In the rows, 100 means zero.
Named moves (each a turn or a mirror), then the moves between two rows, first move first; the first pair answered
G:
108	106	124	122	94	82	98	99	121	108	112	108	88	103	83	83	97	93	106	91	91	72	102	98	85	92	112	108	103	96	115	85	95	98	115 -> 92	114	75	74	84	91	99	111	99	106	113	96	100	101	101	108	101	99	87	96	117	110	86	96	109	94	81	98	115	115	77	104	100	76	114
123	150	101	123	107	82	115	100	94	70	107	115	103	69	78	103	85	130	116	93	88	103	117	82	117	74	74	107	81	65	92	135	102	119	96 -> 118	153	92	110	104	87	116	99	95	67	106	110	106	69	84	109	86	132	112	94	91	114	113	79	123	76	65	106	82	69	84	138	101	115	95
94	104	102	116	96	105	96	93	84	99	94	92	114	99	116	94	85	88	101	88	93	80	92	102	108	104	110	107	83	99	135	101	90	115	108 -> 86	107	83	97	94	110	97	97	75	100	95	88	122	99	124	105	86	89	92	89	101	98	83	102	118	107	95	102	87	108	119	110	93	107	110
119	92	78	105	146	116	118	105	81	95	123	130	65	78	92	56	91	121	100	88	104	99	116	91	79	108	71	81	78	95	99	88	80	92	59 -> 116	92	71	99	146	115	118	106	79	95	124	131	69	78	93	60	90	121	99	91	110	106	113	88	82	110	66	82	80	99	91	89	80	87	60
T:
108	94	106	108	108	70	101	98	99	80	106	76	96	103	92	103	94	93	108	117	104	91	106	99	92	92	107	109	92	87	104	85	103	92	97 -> 103	88	108	97	109	76	90	104	94	80	106	79	100	107	95	110	93	97	101	109	103	84	98	100	96	98	116	113	98	92	103	75	101	89	102
93	69	127	106	124	122	63	92	98	93	88	115	99	115	96	95	97	106	85	83	74	73	103	105	95	132	142	113	104	78	127	65	101	134	96 -> 117	76	115	147	126	119	103	77	118	92	95	109	99	92	95	77	95	88	111	95	77	90	132	97	93	109	122	101	85	69	128	85	91	146	73
111	101	81	84	113	100	125	99	120	121	125	83	107	73	116	105	118	88	97	111	123	129	114	99	124	75	103	113	85	122	88	125	106	95	77 -> 93	105	94	63	104	85	112	106	111	112	124	73	100	84	110	105	121	96	84	119	126	115	91	97	114	79	105	110	93	128	80	130	127	81	94
80	105	150	78	66	87	97	94	66	94	71	97	120	104	123	98	121	106	74	125	74	84	77	89	102	129	130	127	104	75	119	118	143	136	116 -> 97	93	133	91	81	112	102	94	71	105	63	121	132	97	136	106	117	99	86	102	70	97	104	91	123	135	135	140	106	65	130	97	117	159	97
S:
104	103	120	80	97	106	116	94	81	75	82	65	125	120	142	113	113	82	115	115	79	124	101	104	109	86	102	92	86	112	97	138	110	128	88 -> 96	105	76	88	95	100	128	102	90	80	97	67	118	97	126	106	108	91	104	124	111	139	102	102	112	91	67	87	86	110	75	145	113	101	76
111	94	150	137	97	62	102	89	96	80	92	92	78	103	70	71	83	103	90	129	113	81	98	95	52	90	123	92	89	111	101	113	132	87	119 -> 105	95	138	139	95	60	105	92	99	80	96	95	73	96	67	69	84	105	87	130	124	85	98	94	54	89	112	92	88	109	95	115	131	79	113
114	116	136	67	87	100	82	154	63	110	113	92	115	130	137	168	125	113	138	63	74	94	101	89	116	115	132	109	105	113	99	46	79	79	139 -> 97	124	57	83	85	85	99	166	78	120	144	100	99	86	111	154	114	127	116	76	134	117	100	88	121	119	75	94	109	109	54	62	84	32	120
86	63	112	66	121	133	48	106	70	123	88	103	109	106	110	92	102	110	80	77	89	74	101	106	120	111	123	105	129	106	81	75	90	118	77 -> 75	68	71	73	122	124	59	109	78	130	104	106	100	81	96	84	100	115	71	85	121	86	99	106	123	113	93	100	133	103	59	86	90	92	67
Z:
132	79	85	161	104	92	101	85	109	122	106	76	93	61	98	103	93	84	103	64	110	75	140	103	81	109	97	130	82	100	126	86	76	147	85 -> 135	83	74	162	103	86	105	91	114	125	112	83	91	56	96	106	93	83	102	64	119	79	140	103	85	109	89	127	85	105	122	85	72	138	88
88	75	34	102	120	134	111	79	85	89	100	112	107	79	100	107	96	104	83	102	115	129	108	101	106	115	71	94	95	84	81	104	102	103	56 -> 84	85	27	97	114	123	99	95	90	98	114	120	99	78	85	106	92	111	75	98	133	119	98	103	107	123	69	96	107	92	74	93	102	79	71
97	101	70	89	106	124	105	94	113	99	103	112	70	99	106	99	94	96	101	98	109	135	107	102	100	111	95	102	80	100	93	90	91	97	80 -> 93	103	69	88	104	117	98	101	115	106	108	115	65	101	98	102	95	100	98	95	118	125	102	102	102	116	94	105	85	105	95	85	90	85	90
99	102	86	97	84	60	103	88	123	84	109	114	85	100	71	101	128	90	88	116	77	68	73	113	91	115	150	84	101	95	108	77	132	103	79 -> 104	101	88	99	85	68	109	73	116	79	101	109	91	101	80	99	129	86	93	121	67	76	83	113	92	112	152	84	92	87	110	83	133	120	67
P:
122	134	100	106	79	82	121	106	124	102	122	106	85	95	83	97	103	77	116	116	141	101	112	98	76	74	93	98	87	110	90	111	117	77	102 -> 119	136	111	97	76	80	120	104	121	99	120	100	83	101	84	103	102	75	115	116	138	100	110	94	72	74	98	97	85	112	90	116	120	77	107
50	113	98	90	120	121	105	86	83	64	89	85	80	109	72	111	74	89	123	97	119	144	101	102	89	100	92	91	81	112	47	137	130	111	77 -> 51	115	105	76	114	118	101	92	78	65	88	81	85	118	78	118	75	89	120	94	114	141	93	103	94	101	100	90	86	118	49	137	128	109	89
107	74	134	95	83	115	95	103	80	108	91	114	76	88	60	117	83	113	95	119	58	93	81	93	104	115	123	127	105	58	96	67	78	112	92 -> 107	74	131	96	81	117	94	104	80	109	90	114	78	87	61	115	83	113	93	117	59	92	83	93	107	116	120	128	105	60	95	64	78	110	93

Each pair is two moves apart.
127	81	65	94	121	138	119	87	107	98	77	89	92	108	99	67	110	97	82	122	100	133	79	107	109	103	89	82	84	89	74	128	108	114	95 -> 139	84	73	125	122	130	128	88	127	106	86	98	87	98	89	56	109	90	98	118	98	122	94	104	101	99	91	86	81	85	91	119	98	113	92 -> G then Z
118	99	103	168	116	106	128	62	126	92	94	84	88	78	74	81	88	94	119	123	82	100	117	97	80	84	94	88	67	62	100	116	101	135	58 -> 88	115	38	106	98	96	116	102	112	105	114	86	91	71	77	110	89	111	85	120	139	132	81	101	110	94	43	83	94	94	49	123	99	73	79 -> G then Z
70	108	116	61	97	99	58	101	87	96	107	97	91	136	107	90	114	122	100	83	85	92	82	96	96	95	108	92	114	115	104	110	123	90	155 -> 85	98	111	71	106	120	81	75	82	82	89	81	105	133	135	91	119	108	115	92	66	121	105	94	103	78	107	84	91	102	104	131	121	126	125 -> Z then Z
105	123	86	116	75	84	126	120	132	94	112	72	91	79	113	105	109	77	90	118	112	107	100	65	113	80	76	85	97	124	116	123	115	90	135 -> 100	95	80	91	87	122	91	133	111	111	101	108	106	96	129	133	104	91	72	77	100	103	101	76	139	106	102	111	121	124	127	76	90	108	141 -> T then T
87	119	80	113	102	90	104	101	111	101	110	126	80	85	83	97	94	109	99	113	118	107	119	93	94	101	74	94	89	100	97	114	114	80	111 -> 98	108	132	113	104	96	92	93	107	97	96	124	87	110	95	100	94	101	112	106	82	84	124	95	87	97	112	103	89	99	130	98	111	108	119 -> G then S
89	117	111	85	109	77	121	72	78	100	68	77	89	98	79	90	116	104	78	104	89	89	94	97	90	100	96	95	91	73	101	115	98	96	106 -> 80	109	83	78	114	88	112	83	74	112	74	93	91	93	76	102	113	114	63	91	103	94	89	99	103	114	88	101	102	72	91	100	91	88	105 -> T then S
99	118	138	81	77	72	71	109	94	86	97	89	92	124	91	100	102	100	94	106	94	77	82	97	86	97	115	95	106	113	106	109	123	83	133 -> 92	114	124	61	79	90	79	100	79	74	82	70	103	131	112	112	105	98	89	113	88	107	82	96	96	91	106	88	100	115	92	128	127	99	124 -> Z then G
70	114	72	150	108	85	127	81	96	88	98	85	97	105	79	107	102	125	73	120	111	134	76	136	76	95	130	117	109	101	93	92	92	80	82 -> 70	108	86	149	112	84	112	82	94	91	99	93	96	113	76	108	102	127	69	110	102	119	72	136	73	101	144	122	115	101	99	79	91	84	90 -> T then G
92	92	86	62	106	101	79	107	86	86	97	74	98	79	104	106	115	109	77	93	116	100	95	116	112	103	95	105	103	108	80	109	110	66	104 -> 116	84	130	111	119	104	89	83	100	82	90	79	92	80	97	86	112	98	103	94	83	82	121	113	95	94	126	110	85	88	113	101	107	102	92 -> G then Z
86	77	83	146	117	122	90	110	106	110	102	147	80	70	68	95	65	105	100	66	130	80	115	96	115	138	120	114	115	74	110	60	55	96	106 -> 105	98	104	182	110	100	125	86	123	95	106	120	77	59	63	71	68	81	132	97	118	88	134	85	95	108	109	95	90	69	115	97	62	102	96 -> S then T
78	96	100	33	96	120	79	90	59	77	62	78	116	131	141	126	108	108	78	109	88	124	76	97	110	95	103	105	106	110	87	112	121	129	99 -> 103	98	49	63	104	134	110	100	78	100	77	105	128	101	144	131	103	96	96	93	109	154	110	96	138	90	75	109	102	106	85	106	84	126	78 -> T then Z
93	110	50	109	122	120	100	109	78	124	102	121	92	99	113	111	105	111	116	101	98	119	103	121	108	106	76	64	99	79	81	94	66	97	97 -> 93	119	53	121	119	107	106	112	89	125	112	122	86	94	98	102	101	111	119	106	107	110	99	118	100	106	71	63	95	80	82	98	69	81	101 -> Z then T
137	109	129	77	91	94	76	114	95	111	87	108	86	114	100	118	100	94	123	96	108	88	69	109	117	84	113	102	92	109	110	78	83	87	137 -> 128	106	118	56	92	106	78	109	82	106	78	96	94	119	112	129	103	95	115	99	104	104	65	109	127	85	108	96	90	113	98	88	90	94	130 -> Z then G
93	106	114	76	88	83	84	122	93	110	114	98	100	121	105	107	100	105	91	94	115	79	69	97	106	96	104	106	121	118	96	98	101	79	126 -> 126	106	89	127	102	97	125	106	118	116	116	108	108	93	112	97	95	85	121	91	113	110	114	90	117	80	88	104	102	99	104	108	76	103	91 -> T then T
80	102	90	51	70	111	91	106	70	105	87	101	112	104	112	114	90	108	85	102	108	92	74	104	110	113	102	86	106	111	98	98	118	99	115 -> 102	94	127	96	83	115	106	79	83	101	78	101	108	102	110	94	91	93	112	103	76	79	103	102	93	99	128	90	82	92	131	97	111	136	99 -> G then Z
115	91	95	135	116	98	104	97	125	118	105	123	93	87	90	92	95	97	116	104	99	106	116	96	82	101	107	114	100	87	116	80	77	108	93 -> 89	100	117	98	102	78	81	105	107	103	105	105	81	105	77	94	98	113	91	115	101	85	79	100	65	106	113	107	113	100	106	88	106	83	123 -> T then T
86	106	74	89	131	95	66	140	100	137	93	142	102	84	110	117	77	124	96	67	122	103	97	118	115	127	80	91	132	116	85	90	60	91	121 -> 125	112	94	138	138	101	105	114	119	129	85	137	108	73	120	101	80	97	137	77	98	117	136	111	112	102	78	86	103	103	107	111	46	126	98 -> S then T
99	119	82	82	107	102	74	118	100	124	103	104	110	88	102	126	114	104	75	103	116	114	64	99	116	94	125	105	110	92	97	95	104	94	97 -> 118	113	94	121	118	108	87	105	116	128	103	115	109	76	97	112	111	92	99	97	102	111	92	98	112	91	134	110	97	75	118	86	92	112	83 -> T then G
128	43	86	82	100	170	132	78	112	92	91	116	104	119	143	126	105	59	101	114	42	166	162	62	89	127	104	111	108	110	98	90	75	144	43 -> 117	87	130	55	65	113	140	80	115	60	94	54	91	138	134	115	117	53	107	165	45	159	124	50	55	97	91	81	96	137	82	146	120	110	78 -> T then P
106	92	106	133	91	112	110	100	127	126	85	101	125	97	118	85	88	80	98	108	119	111	117	72	108	89	92	112	104	98	97	116	68	100	85 -> 99	98	98	127	85	104	102	113	127	131	94	108	121	95	113	88	86	87	92	105	134	106	106	72	113	94	88	112	115	106	91	112	68	79	94 -> G then Z
86	123	84	76	78	81	104	105	94	93	102	65	103	104	114	107	102	99	103	124	116	127	73	96	91	84	77	73	93	114	77	136	119	86	107 -> 90	103	147	94	87	81	67	105	99	98	94	93	91	123	102	99	96	105	105	101	83	67	73	106	73	104	139	97	103	101	121	89	116	105	126 -> G then T
91	93	77	100	113	139	78	71	84	93	98	124	77	101	100	85	123	109	66	92	118	125	91	95	86	144	99	109	113	82	125	68	89	94	101 -> 106	98	72	129	117	137	104	56	97	87	96	115	79	88	101	70	124	95	87	109	116	138	110	91	82	130	86	103	91	74	127	89	89	105	85 -> Z then T
112	145	111	86	69	95	117	101	114	87	130	111	90	99	103	72	94	106	110	120	112	105	119	114	129	107	55	100	113	105	72	122	114	86	84 -> 115	141	142	61	65	105	105	100	97	81	113	105	104	126	127	86	100	101	114	113	85	103	115	116	134	104	78	104	116	111	85	118	112	106	97 -> S then G
104	114	116	114	102	79	105	119	113	121	119	120	95	90	80	102	99	106	107	84	108	90	98	103	105	100	89	106	101	113	112	88	96	94	111 -> 107	109	139	112	104	83	100	110	108	114	107	117	97	100	87	103	101	103	110	84	88	81	98	105	100	99	105	109	100	112	124	86	99	110	111 -> S then Z
92	75	66	65	99	99	73	146	87	87	99	99	101	109	84	89	138	132	78	98	124	125	71	118	101	135	72	107	121	119	60	103	123	52	100 -> 141	58	97	102	119	139	91	126	90	98	74	120	127	119	121	97	139	101	123	70	71	134	124	117	123	123	111	127	105	104	110	78	79	123	73 -> S then T
79	67	78	123	112	128	86	75	89	113	95	105	98	96	82	86	99	80	67	94	93	100	124	89	80	107	103	103	81	73	82	115	104	120	40 -> 81	64	97	109	112	133	78	72	80	109	86	101	106	114	95	96	102	78	73	91	73	98	123	87	84	106	120	107	83	78	90	111	103	135	48 -> G then S
85	122	158	94	76	64	117	114	113	92	100	60	89	107	77	106	89	118	95	130	95	88	82	90	95	78	107	92	121	117	120	124	126	103	129 -> 82	92	157	74	87	100	91	114	92	101	79	83	108	127	98	127	88	125	83	102	75	87	85	97	113	98	134	110	134	113	132	88	109	130	128 -> Z then T
119	72	73	145	110	71	90	92	105	114	102	125	51	74	95	101	121	91	117	71	143	93	104	100	107	93	81	85	137	84	111	118	127	47	77 -> 121	62	133	133	110	73	67	87	93	106	85	123	54	105	100	105	124	91	120	63	105	61	97	102	96	97	128	93	144	87	142	99	133	68	97 -> Z then S
110	114	81	103	85	109	128	94	87	105	107	92	111	81	111	120	117	77	118	103	109	155	123	108	116	76	62	90	85	116	99	114	79	104	71 -> 82	128	108	72	68	76	102	109	80	95	115	73	94	98	87	113	121	92	98	117	117	124	79	109	92	83	69	84	98	130	86	122	113	69	108 -> T then Z
119	88	109	99	92	89	85	96	116	106	79	75	96	97	105	91	91	117	126	100	102	118	114	101	111	98	96	102	95	117	89	120	90	82	89 -> 117	87	119	95	91	89	79	99	116	108	78	76	97	104	105	96	91	119	128	98	98	112	111	102	109	100	106	107	99	120	94	114	90	79	97 -> Z then S
77	88	87	124	139	116	104	91	79	78	89	122	101	83	83	89	83	111	95	108	89	110	146	93	94	116	94	115	74	84	90	90	110	114	76 -> 86	89	115	118	137	119	102	94	76	77	81	122	109	99	97	97	87	104	103	100	73	101	146	94	95	111	115	120	74	89	105	81	101	129	85 -> Z then S
97	101	121	106	110	87	102	104	114	110	99	108	74	63	95	39	98	97	124	120	84	49	102	108	75	105	98	95	79	101	95	99	115	111	85 -> 93	101	134	48	101	108	85	106	82	101	76	88	103	101	136	72	108	95	120	114	58	71	83	108	96	101	111	96	86	122	91	102	115	126	99 -> G then S
107	99	58	104	92	110	89	135	126	167	135	125	109	100	94	125	95	116	113	82	92	88	80	87	113	133	131	126	125	100	114	29	67	102	91 -> 93	95	41	111	94	107	88	132	127	163	142	124	97	84	81	116	93	123	101	90	107	86	74	89	103	136	122	122	126	90	99	34	79	94	83 -> Z then S
110	119	78	122	119	104	133	75	121	103	87	96	89	69	90	85	82	130	125	114	119	97	111	105	93	111	114	98	101	44	95	107	92	104	94 -> 123	121	92	116	119	112	138	73	118	101	78	95	100	78	106	92	84	122	137	109	104	102	120	104	100	104	122	100	98	46	106	106	83	118	97 -> S then Z
77	98	110	97	98	98	87	93	86	104	101	58	103	120	92	91	115	118	91	138	100	105	97	109	75	108	98	77	96	122	89	126	117	99	113 -> 74	85	74	91	109	120	75	107	80	120	107	87	109	110	94	103	110	129	79	116	117	114	99	116	96	128	91	89	111	120	80	99	102	95	104 -> T then S
85	92	111	126	100	89	47	109	89	116	107	102	60	91	40	63	92	122	79	103	100	40	72	113	67	99	97	99	125	69	105	65	120	83	101 -> 81	84	90	138	106	99	63	86	84	104	102	92	61	77	39	54	93	123	72	116	100	57	82	111	65	95	84	92	112	53	91	82	128	96	77 -> Z then S
95	125	112	82	92	94	75	113	103	125	124	85	87	107	118	92	86	83	130	92	104	105	95	81	107	84	76	110	95	134	83	124	78	62	121 -> 100	117	137	95	97	97	64	112	107	127	120	99	85	114	111	91	83	88	133	81	93	81	98	83	99	90	102	121	96	129	105	105	73	73	126 -> G then T
98	87	70	130	110	102	115	104	120	104	119	134	92	72	82	80	98	104	95	98	120	93	110	108	109	103	81	98	98	94	101	87	73	92	76 -> 113	81	113	124	112	115	114	93	110	98	97	129	109	97	111	92	100	92	114	90	78	90	118	105	113	93	112	103	90	94	127	83	64	127	77 -> S then Z
77	70	111	78	105	133	92	90	70	76	75	87	122	96	118	111	108	112	91	107	69	106	95	109	95	119	107	102	102	87	90	100	113	117	78 -> 92	72	116	113	110	134	110	81	83	78	76	91	118	84	114	97	108	105	107	109	66	104	114	106	91	110	108	101	90	79	100	105	106	127	67 -> G then T
114	109	133	115	106	91	89	112	107	116	105	127	90	98	94	107	108	100	105	84	105	94	101	108	112	113	119	110	116	118	121	81	71	109	112 -> 104	107	127	119	109	85	83	112	110	114	113	132	81	90	79	99	105	111	94	85	118	86	96	109	103	122	113	109	120	117	113	81	80	97	117 -> S then Z
87	109	137	96	83	65	102	101	107	74	100	69	88	105	91	76	102	106	110	125	92	99	86	92	77	90	99	85	86	107	99	121	123	92	107 -> 85	112	133	77	80	70	101	102	99	74	98	65	94	110	101	87	106	107	105	125	91	108	82	93	81	88	97	84	88	111	93	121	125	91	111 -> G then S
114	113	137	108	83	107	101	99	100	105	90	119	110	116	117	106	105	79	103	96	92	96	96	101	116	93	98	93	104	123	117	92	81	100	115 -> 111	118	105	122	81	98	115	99	111	108	106	120	102	89	104	94	103	81	99	108	117	108	100	99	117	89	70	84	103	120	99	107	84	82	103 -> T then S
119	113	98	142	104	98	120	102	114	107	105	111	95	80	88	86	104	85	118	98	95	92	120	94	95	93	86	96	88	92	114	103	89	98	100 -> 123	114	106	137	103	97	119	104	115	111	107	113	98	82	93	87	105	84	121	95	92	91	120	98	94	91	91	99	91	97	120	98	86	100	103 -> S then Z
139	116	124	108	105	105	106	99	118	102	77	98	122	109	115	106	108	85	139	88	80	117	111	98	103	86	124	105	94	111	117	77	82	114	98 -> 135	119	85	136	109	93	121	99	134	110	101	109	104	77	84	88	101	94	134	93	116	120	116	97	97	88	94	99	91	103	101	82	85	89	87 -> S then G
145	134	93	112	104	85	93	125	102	115	117	149	77	117	61	92	109	95	116	89	137	112	121	108	99	56	86	105	153	87	104	97	73	91	109 -> 151	143	127	114	101	79	99	116	106	108	111	137	77	130	68	89	112	88	128	97	114	106	123	105	92	47	103	101	145	85	118	106	75	106	115 -> S then T
102	98	112	119	122	83	95	111	90	79	103	96	94	92	89	92	108	106	118	105	108	77	102	107	87	101	101	110	107	112	96	88	102	87	113 -> 109	90	103	124	130	95	97	113	90	86	102	108	100	90	94	95	107	105	122	94	104	83	112	106	95	101	106	115	105	106	102	79	88	97	108 -> T then T
111	81	95	107	113	108	120	73	103	105	99	83	93	105	114	104	100	99	119	96	88	107	128	84	109	76	78	93	82	91	103	95	82	125	69 -> 94	101	95	89	96	73	115	87	108	102	119	70	77	103	95	98	102	108	107	115	112	96	96	83	96	74	59	85	91	108	83	113	101	80	96 -> Z then T
87	115	112	135	115	80	91	106	106	81	112	84	75	98	65	72	103	105	81	114	109	77	86	100	72	93	127	112	99	77	122	105	131	84	98 -> 88	112	103	140	119	86	102	95	106	76	107	80	77	93	70	70	103	105	85	119	106	88	92	98	72	88	120	110	93	69	117	115	135	94	83 -> Z then S
60	86	75	108	107	103	71	96	115	111	83	100	76	84	79	75	111	112	69	102	133	109	107	102	88	116	72	112	107	78	83	101	114	101	108 -> 65	83	122	100	108	111	53	91	105	103	67	96	80	113	93	80	116	112	75	99	99	91	104	102	80	118	109	119	107	79	109	90	116	126	115 -> Z then S
